Named turns come first, each shown by rows before and after it. Which turns, in which order, take the first row of each pair that follows to the second? Write the first one first, as in the answered first pair.
k_823 (before |-> after):
-0.77  1.50  -0.20  1.12  -1.37  0.66  2.15  1.25  0.52 |-> -0.07  0.08  -0.93  -1.17  -1.00  2.09  1.77  1.40  0.19
-0.70  3.24  0.79  -0.39  -0.71  -0.50  1.84  1.06  -1.38 |-> 0.08  1.89  0.06  -2.48  -0.35  0.95  1.59  1.42  -1.95
0.44  -1.95  0.29  -0.02  0.43  1.85  3.06  0.27  0.78 |-> -0.01  -1.82  0.46  -0.77  0.23  0.90  2.41  -1.61  2.04
0.30  0.99  -0.15  -0.85  -0.77  2.79  0.27  0.46  -0.39 |-> -0.19  1.24  0.12  -1.47  -1.03  1.76  -0.32  -1.38  0.92
k_257 (before |-> after):
-1.30  2.16  1.43  -0.03  -1.32  -1.01  0.30  -2.01  1.77 |-> -1.21  2.80  1.29  1.36  -1.27  -0.86  -0.09  -1.28  1.23
1.82  -0.32  -0.80  1.54  -0.44  3.82  -1.58  0.13  0.16 |-> 1.81  -1.28  -0.86  -0.11  -0.26  3.74  -1.76  -0.75  0.79
0.74  -1.84  0.05  0.71  -0.43  1.02  0.14  -4.41  1.42 |-> 0.33  -1.17  0.67  0.72  -1.02  0.76  1.60  -4.19  1.61
k_547 (before |-> after):
0.84  0.40  -0.67  2.14  -0.58  2.05  -1.64  -1.51  0.15 |-> 1.04  -2.20  -0.76  1.74  0.45  1.78  -0.92  -1.33  -0.19
-1.18  -0.13  0.02  -1.29  -0.07  -2.47  -3.44  -0.93  0.29 |-> -1.13  -1.48  0.06  -1.54  0.41  -2.65  -2.83  -0.74  0.08
1.60  1.52  -0.13  0.44  0.02  3.68  -0.33  1.69  0.25 |-> 1.94  0.23  -0.45  0.56  0.70  3.73  -0.75  1.40  0.16
-0.09  -0.99  0.05  1.03  0.28  1.25  -0.11  -1.17  -0.53 |-> -0.19  -1.37  0.29  0.54  0.36  0.96  0.89  -0.82  -0.65
k_892 (before |-> after):
0.14  -2.18  -1.02  -0.84  2.01  -0.76  -1.85  -0.11  -0.63 |-> -0.49  -0.55  0.34  2.97  1.27  -1.85  0.50  0.44  -0.53
-0.31  -3.13  -0.06  2.14  0.51  0.30  1.18  -0.65  -1.70 |-> -0.40  0.69  -0.50  3.07  -0.70  0.73  -2.01  -2.02  -0.80
-0.76  -0.71  -0.69  -2.29  0.77  -0.95  -2.70  -1.10  0.31 |-> -1.27  -1.74  0.99  0.84  0.82  -2.37  1.86  0.44  -0.29
0.63  0.96  0.92  2.42  -1.16  3.56  1.51  0.01  -1.75 |-> 1.14  0.37  -0.32  -0.58  -0.77  4.56  -1.04  -0.72  -1.60
Pairs:
Between the rows of a pair lie two turns.
0.26  -2.20  -0.50  1.77  1.87  -0.58  0.16  0.63  -0.38 |-> -0.07  0.11  -0.04  3.25  0.87  -0.85  -0.32  -0.52  0.61
k_823 k_892
-0.46  0.35  1.21  2.46  0.07  -1.15  1.54  -0.37  0.68 |-> -0.05  0.43  0.59  3.20  0.55  -0.72  -0.47  -0.53  0.50
k_547 k_257
0.33  -1.38  -1.62  -3.33  0.40  -0.92  -1.25  -3.43  0.99 |-> 0.80  0.58  -1.03  3.42  0.44  -0.26  1.54  2.59  -2.81
k_823 k_823
-0.11  1.34  -0.08  2.43  -1.29  0.16  0.45  -1.57  0.30 |-> 0.30  0.15  -0.91  1.95  -0.40  0.41  -1.56  -2.15  0.24
k_257 k_257
-1.04  -0.23  1.47  0.19  -0.37  -1.58  4.25  -0.78  0.56 |-> -0.51  3.36  0.54  2.05  -1.31  -0.31  0.18  -2.27  1.32
k_547 k_547
0.03  -1.41  1.30  1.70  -0.09  -0.20  3.43  2.78  -1.99 |-> -1.05  -1.78  1.51  -2.18  -0.46  -2.24  1.22  -2.91  1.81
k_823 k_823
-2.12  2.93  1.35  0.93  -0.95  -2.71  1.20  2.10  -0.83 |-> -0.74  -0.15  -1.17  -2.48  1.17  -0.98  -3.48  2.06  -1.81
k_257 k_892
-0.97  -0.63  1.02  1.07  0.43  -2.98  -0.06  0.21  0.61 |-> -0.06  -1.45  0.31  1.15  0.90  -1.18  0.28  2.43  -1.04
k_257 k_823
1.08  1.39  -1.78  2.92  1.14  1.28  -2.20  3.72  -2.74 |-> 1.44  -2.44  -2.61  -1.91  2.26  1.52  -2.89  2.25  -2.12
k_892 k_257
-0.37  -0.40  0.13  -0.24  -0.03  -0.53  1.38  -0.09  0.25 |-> -0.31  0.88  0.13  0.76  -0.35  -0.32  0.91  0.23  0.10
k_257 k_547
0.68  -0.39  -0.85  1.12  1.08  -1.25  -1.59  1.25  -2.17 |-> 0.15  -0.38  -0.68  -0.29  0.89  -2.21  -2.48  -1.10  -0.56
k_823 k_823
1.01  -1.10  -0.45  -1.61  0.85  1.19  -1.61  -2.81  1.53 |-> -0.36  1.73  1.57  1.91  -0.52  -0.86  1.76  -1.90  1.69
k_257 k_823
0.32  3.37  0.08  0.99  -1.25  0.12  -3.24  -1.36  1.16 |-> 0.26  -2.97  0.81  -3.19  0.13  -0.21  2.76  0.72  -0.03
k_892 k_257
-0.92  0.56  -0.99  -1.62  1.04  -4.14  -2.12  0.51  0.93 |-> -1.29  0.17  -0.16  -1.41  0.75  -4.72  0.40  0.87  0.90
k_257 k_892
0.48  0.34  -0.26  -1.50  0.25  0.14  0.34  0.35  0.67 |-> 0.33  0.97  0.01  -0.74  -0.10  0.09  0.90  0.68  0.58
k_257 k_892
0.99  0.27  -1.59  -0.86  -1.26  2.97  1.89  -0.14  1.01 |-> 0.30  -0.74  -0.94  -1.31  -1.09  1.37  2.63  -1.48  2.04
k_823 k_892
0.11  -0.85  -0.71  1.78  1.59  -2.14  -0.41  2.20  -1.43 |-> 0.05  -2.54  -0.96  -0.85  1.95  -2.25  -0.83  0.69  -0.56
k_257 k_257
0.90  -1.46  -0.27  -0.04  -0.34  1.97  1.10  -0.84  -0.05 |-> 0.66  0.64  -0.03  1.10  -1.15  1.87  0.72  -1.13  0.34
k_257 k_892
-0.48  1.19  1.27  2.68  -0.51  -1.61  1.63  -0.25  0.37 |-> 0.18  0.79  0.14  3.36  0.30  -0.99  -1.34  -0.81  0.31
k_547 k_257
1.52  0.54  -0.59  0.40  -1.58  3.70  1.42  -0.55  0.86 |-> 1.79  -0.95  -0.84  0.52  -0.83  3.74  1.08  -0.82  0.75
k_547 k_547
0.37  1.49  -1.09  0.04  0.45  0.61  -2.30  -1.10  0.72 |-> -0.26  -1.91  -0.07  -0.72  1.35  -1.18  0.79  -1.37  1.05
k_892 k_823
1.44  -1.57  -0.13  2.26  0.98  0.39  -1.07  1.12  -1.24 |-> 1.66  -1.41  -0.76  0.33  0.82  1.08  -2.71  -0.23  -0.58
k_892 k_823
0.21  -0.51  0.43  0.72  0.12  0.46  1.16  -0.14  -1.47 |-> 0.02  0.62  0.64  1.22  -0.48  0.30  0.81  -1.10  -0.74
k_823 k_892
0.18  -0.08  0.47  1.45  -0.12  0.05  1.88  1.32  -0.49 |-> 0.38  -0.17  0.06  1.89  0.27  0.23  0.82  1.65  -0.81
k_257 k_547
-0.41  -0.01  2.14  0.61  -1.60  -0.45  3.49  -2.14  2.10 |-> 0.51  -0.25  0.24  -1.66  -1.07  0.93  -1.36  -3.94  2.62
k_892 k_547
-0.07  -1.80  -1.12  -2.41  0.75  1.02  -0.53  0.08  -0.04 |-> -0.83  -0.23  -0.09  -2.41  -0.39  0.49  2.09  1.15  -0.14
k_547 k_257
0.81  -4.44  -0.55  -0.05  1.89  4.65  -1.34  -0.15  -1.68 |-> -0.70  -3.25  1.26  -3.58  0.02  3.39  3.54  0.23  -0.93
k_257 k_547
-0.70  -0.60  0.74  0.37  -0.68  -2.98  -2.39  1.46  -0.67 |-> -0.82  -1.20  1.03  0.29  -0.57  -3.36  -1.57  1.29  -0.48
k_257 k_892
1.15  1.24  -1.09  2.26  -0.49  2.82  -1.23  -1.23  0.44 |-> 0.92  -2.43  -0.56  -1.09  0.39  2.32  2.47  0.52  -0.57
k_892 k_547
-0.02  -0.65  0.49  0.49  -0.44  0.49  1.29  -1.54  1.17 |-> -0.01  0.23  0.59  1.33  -0.71  0.54  1.37  -1.01  0.90
k_547 k_257
0.25  1.15  -0.94  0.96  -0.54  1.81  -3.38  -2.91  1.63 |-> -0.44  0.99  -0.01  -1.33  -1.44  1.30  -0.75  -3.85  2.74
k_257 k_257
0.11  1.36  0.16  4.61  1.04  -2.01  0.55  0.85  -1.05 |-> 1.38  -0.94  -1.03  -0.43  1.18  1.21  2.05  3.30  -2.91
k_823 k_547
-1.58  -1.21  1.03  -2.38  0.57  -1.25  2.41  -0.07  -0.52 |-> -2.00  2.83  0.84  -0.87  -0.57  -1.48  -0.57  -1.53  0.58
k_823 k_892
-0.40  -0.07  0.08  -2.00  -0.84  0.64  0.59  0.16  0.32 |-> -0.76  1.13  0.67  0.36  -1.05  -0.15  1.23  0.88  0.03
k_823 k_823
-1.13  -0.14  0.02  -1.79  0.23  -2.33  1.02  -0.17  -0.13 |-> -1.04  1.19  0.17  0.64  0.07  -2.18  1.03  1.18  -0.95
k_257 k_257
-0.70  1.72  0.40  1.36  -0.40  -0.88  -0.50  -0.22  0.02 |-> 0.41  0.01  -0.75  0.28  0.44  1.01  -1.14  1.25  -1.39
k_823 k_257
-1.19  2.98  0.92  -0.27  -0.97  -0.14  0.42  -0.62  0.54 |-> -1.03  1.01  0.75  -2.55  -0.52  0.27  1.81  0.34  -0.09
k_892 k_257
1.32  -2.81  -0.66  -2.76  -0.25  3.44  1.42  -0.19  0.66 |-> 0.59  0.15  0.41  -1.64  -1.68  3.05  3.80  1.47  0.21
k_547 k_257
-1.37  -2.45  -0.12  2.02  1.77  -3.16  1.63  1.33  -0.41 |-> -0.74  -1.04  -1.60  1.79  1.88  -2.23  -3.57  -0.94  0.56
k_892 k_547
-0.01  2.89  0.07  -0.99  -0.57  -0.04  -0.07  -1.09  2.07 |-> -0.73  0.81  0.93  -0.76  0.19  -1.92  1.94  -0.91  2.08
k_892 k_823
-1.16  0.90  -0.99  0.33  -1.18  0.14  -1.73  -2.00  1.05 |-> -0.91  -2.66  -1.04  -0.30  0.21  -0.35  -0.50  -1.67  0.56
k_547 k_547
-0.90  -0.40  0.47  -2.05  -0.07  -1.42  1.80  0.77  -0.18 |-> -0.63  0.27  -0.20  -3.14  -0.16  -0.87  -0.12  0.12  0.16
k_892 k_892
0.91  -1.48  0.20  0.00  -1.58  2.10  2.18  -2.10  0.28 |-> 1.06  -1.16  -0.20  -0.74  -1.63  2.51  0.99  -2.45  0.45
k_892 k_892
-1.84  -0.24  0.48  -2.13  -0.85  -0.36  2.17  0.03  0.84 |-> -1.90  1.42  0.65  1.39  -0.88  -0.66  1.86  1.45  -0.03
k_823 k_257
-1.95  0.47  1.72  0.36  0.08  -1.16  2.97  0.53  -0.67 |-> -1.13  0.81  -0.24  -3.49  0.17  0.74  -1.49  -0.69  -0.36
k_547 k_892
-0.11  1.64  1.86  1.56  0.77  -0.29  0.94  -0.59  0.62 |-> 1.10  0.44  0.83  1.42  1.36  1.78  0.41  0.96  -0.80
k_547 k_823
-0.92  0.27  0.95  0.05  0.56  -3.70  2.20  3.83  -2.44 |-> 0.12  3.50  -0.92  -1.38  -0.22  -1.07  -2.86  3.27  -2.49
k_892 k_823
-1.16  -2.92  -0.40  -1.21  -1.14  0.47  0.22  0.94  -0.55 |-> -2.21  -1.23  0.68  -0.28  -2.02  -1.23  0.87  -0.49  0.73
k_823 k_257
-1.06  -1.32  1.25  0.72  1.33  -0.47  0.53  -0.08  -0.83 |-> -1.29  -0.50  1.42  -0.37  0.74  -0.28  1.37  0.39  -0.93
k_823 k_547
-0.43  -2.24  0.32  1.28  1.12  0.47  2.24  2.30  -1.66 |-> -0.92  -2.45  0.69  -2.17  0.25  0.28  3.06  0.08  0.07
k_823 k_257
-0.27  2.20  0.73  1.39  -0.28  -0.42  0.38  0.76  -0.51 |-> 0.48  0.09  -0.19  1.82  1.06  -0.15  -1.68  0.46  -0.92
k_257 k_547
-0.80  -1.78  1.07  -0.22  0.29  -2.45  1.73  0.09  0.77 |-> -0.99  1.12  1.33  1.21  -0.76  -2.14  1.62  0.71  0.59
k_257 k_547
0.20  1.08  -0.51  -0.02  -0.63  2.11  -1.85  -0.51  0.41 |-> 0.21  -1.32  -0.44  -1.46  -0.09  1.81  -0.89  -1.22  0.82
k_547 k_257
-0.41  1.09  0.85  -2.17  -1.47  0.80  1.55  -1.44  1.52 |-> -0.31  2.71  0.91  2.30  -1.16  0.51  0.81  0.51  0.19
k_823 k_257
-1.18  1.95  1.82  -1.73  -0.43  -2.17  -0.90  -2.49  1.57 |-> -1.16  3.63  2.09  0.84  -0.72  -2.05  -0.55  -1.05  0.69
k_257 k_257
0.21  -0.75  -0.04  1.65  0.29  -0.56  -1.36  -0.27  0.15 |-> 0.17  -1.92  -0.02  -0.30  0.39  -0.52  -0.85  -0.78  0.48
k_892 k_257
1.17  -0.16  -0.13  2.65  -0.51  3.44  1.26  -0.32  -0.90 |-> 0.28  -0.03  0.25  0.88  -0.91  1.68  -0.02  -3.97  1.65
k_823 k_823
0.54  1.60  -0.49  -2.51  -0.46  1.23  0.07  2.22  -1.22 |-> 0.84  1.70  -0.87  -2.47  -0.38  1.55  -1.38  1.43  -0.90
k_547 k_257
0.10  1.00  -0.11  2.69  -0.31  -0.41  -2.33  -2.76  1.73 |-> -0.14  0.17  0.14  0.62  -0.49  -0.66  -1.57  -3.85  2.62
k_257 k_257
-0.73  2.42  1.76  0.66  -1.87  -0.66  2.75  -0.87  0.94 |-> 0.72  -0.26  0.28  -3.20  -1.24  2.24  2.29  -0.01  -0.18
k_823 k_823
0.89  -0.67  -0.37  -1.25  -0.32  0.71  0.85  2.04  -1.00 |-> 0.11  -0.04  -0.02  -2.70  -0.88  -0.48  -0.12  -0.60  0.98
k_823 k_547
1.25  0.65  -0.95  1.03  0.21  1.12  -2.51  -0.64  0.15 |-> 0.74  -0.36  -0.38  -1.98  -0.28  0.72  -0.86  -2.05  1.41
k_257 k_257
0.80  0.99  -0.36  -1.55  -0.44  -1.34  -0.68  0.25  -0.59 |-> 0.63  1.65  -0.07  -0.36  -0.68  -1.61  -0.19  0.31  -0.52
k_892 k_892
0.50  -0.72  -0.77  -0.83  0.25  -0.97  0.31  0.74  -2.21 |-> 0.11  1.62  -0.39  -0.21  -0.67  -1.08  0.12  0.63  -1.87
k_547 k_892
-1.15  -1.16  1.70  0.69  1.06  0.15  2.45  1.45  -0.13 |-> -0.97  -1.27  1.52  -0.51  0.83  0.82  2.63  1.30  -0.05
k_823 k_257
0.36  1.98  1.13  -0.50  -1.86  -1.12  3.05  0.87  0.17 |-> 0.76  3.25  0.02  -2.12  -2.07  0.00  0.14  0.32  0.32
k_892 k_257
-0.34  -2.22  -0.69  0.08  0.89  0.11  -0.10  -0.61  -0.42 |-> -0.65  -0.69  -0.12  2.25  0.36  -0.46  0.30  -0.68  -0.16
k_892 k_547
-1.20  -2.04  1.13  1.61  1.10  -1.89  3.19  1.46  -0.65 |-> -0.61  -2.75  0.62  -0.33  1.03  -0.41  3.50  1.92  -1.02
k_823 k_257
1.51  -0.96  -0.32  -3.17  1.27  2.06  1.96  1.64  0.18 |-> 1.35  3.43  0.23  2.71  -0.08  1.70  0.30  0.51  1.07
k_892 k_547
1.05  0.50  0.00  2.71  -0.48  0.53  -0.69  -2.04  1.12 |-> 1.53  0.05  -0.29  3.21  -0.04  1.23  -0.44  -0.73  0.10
k_257 k_823
0.10  0.59  0.71  0.51  -0.77  1.06  3.59  1.37  -0.22 |-> 0.46  2.92  -0.71  -0.89  -1.21  2.20  -1.02  -0.16  0.47
k_892 k_257
0.61  -1.32  0.23  1.07  0.64  -0.34  0.77  -1.17  -0.50 |-> 0.61  -1.03  -0.04  1.00  0.71  -0.31  -0.27  -1.70  -0.25
k_892 k_547
-0.42  -0.13  0.87  -0.80  -1.37  -0.41  0.71  -3.11  1.93 |-> -0.12  -0.27  0.19  -2.48  -1.26  0.42  -0.04  -2.70  1.49
k_257 k_892
2.03  2.43  0.74  2.00  -0.07  -1.50  1.24  -1.65  0.38 |-> 2.61  -0.75  -0.55  -2.96  1.17  -0.60  -0.04  -1.86  -0.06
k_892 k_547
0.23  1.02  0.21  3.35  -1.23  1.02  0.79  0.24  1.24 |-> 1.45  -1.58  -1.03  1.64  -0.25  2.95  -0.19  0.67  0.53
k_547 k_823
-0.87  -1.15  -0.37  -1.66  1.36  -0.97  -2.85  -0.80  0.41 |-> -1.23  -1.77  0.99  1.76  1.47  -2.26  0.78  0.63  -0.24
k_892 k_257
-0.23  -0.27  -0.33  -4.18  1.31  -1.10  -0.04  2.19  -1.52 |-> -0.34  2.99  -0.55  -3.05  0.25  -0.81  -2.43  1.11  -0.72
k_892 k_892
-0.68  -2.39  1.10  0.62  0.48  -1.54  2.96  0.47  -0.39 |-> -0.73  2.89  0.73  2.15  -1.34  -0.77  -0.85  -1.31  0.93
k_823 k_892
-0.47  1.48  -0.29  -0.85  -0.05  0.06  -1.64  -0.20  0.01 |-> -0.55  0.94  -0.14  0.71  0.39  -0.55  -1.90  -0.34  0.01
k_547 k_823
-1.90  3.82  -0.06  3.37  -0.98  -2.52  -0.32  1.79  -1.37 |-> -2.24  1.95  -1.13  -1.48  0.16  -3.55  -4.00  -1.03  0.11
k_892 k_823
-0.43  1.89  1.66  2.01  -0.76  -1.34  2.63  0.23  0.09 |-> 0.58  1.52  0.36  3.67  -0.05  -0.29  -1.14  -1.37  0.48
k_547 k_547
-0.29  -0.81  1.10  -3.27  -1.79  0.44  5.12  0.08  0.56 |-> 0.35  4.49  -0.68  -2.51  -2.86  2.35  -1.10  -0.26  0.46
k_257 k_892
2.49  -4.44  -0.78  0.74  1.93  2.50  -2.06  2.26  -1.07 |-> 0.26  -4.38  0.87  -3.96  0.89  -1.09  -0.38  -1.73  2.44
k_547 k_823
-1.10  -0.18  1.62  0.57  -0.51  -2.45  2.84  -0.17  0.36 |-> 0.01  -2.21  0.45  -2.58  0.01  -0.21  2.48  0.41  -0.42
k_823 k_823
0.77  0.99  -0.64  -0.84  -1.44  3.25  2.35  3.28  -2.65 |-> 1.20  2.24  -1.62  0.06  -1.24  3.80  -1.28  2.51  -2.54
k_892 k_257
0.96  -2.39  0.94  -2.44  0.72  0.32  2.01  -3.09  0.36 |-> 0.58  1.97  1.72  3.46  -0.37  -0.19  1.47  -2.53  0.21
k_892 k_257
-0.03  -0.84  1.94  -2.86  -1.30  1.22  0.65  -0.64  0.82 |-> -0.20  1.43  2.17  -1.79  -2.13  1.46  0.57  -0.22  0.76
k_257 k_892
0.88  -1.84  -1.04  -0.74  0.75  0.29  0.46  -0.52  -0.53 |-> -0.16  -0.55  -0.09  -1.20  -0.04  -1.15  1.49  -1.24  0.47
k_547 k_823
0.02  0.15  -0.16  -3.06  -0.63  2.68  -0.42  -0.10  0.91 |-> -1.13  2.17  1.14  -1.43  -1.56  0.91  0.80  -0.99  2.02
k_257 k_823
-0.96  0.29  -0.41  -2.62  1.68  -0.60  2.20  4.15  -2.09 |-> -0.28  2.68  -1.33  -3.33  0.60  1.53  -0.15  3.48  -1.73
k_892 k_823
1.57  -0.80  -0.72  0.49  0.17  3.15  1.39  0.59  -0.66 |-> 1.50  -0.55  -0.72  0.51  0.16  3.03  1.43  0.92  -0.82
k_547 k_257
0.62  0.41  -0.51  0.80  0.86  -1.40  -4.55  -2.22  1.40 |-> -0.41  -2.59  1.48  -1.09  1.01  -2.93  3.19  1.06  -0.02
k_892 k_547
1.20  -0.92  -0.86  0.50  0.24  1.44  -1.48  0.01  -1.13 |-> 0.70  -1.14  0.08  1.50  0.05  0.54  1.23  0.98  -1.42
k_892 k_547
0.20  -1.45  -0.60  2.93  0.57  -1.15  0.10  -2.55  1.32 |-> 0.17  -3.33  -0.83  0.15  1.12  -1.21  0.67  -2.26  1.04
k_892 k_547
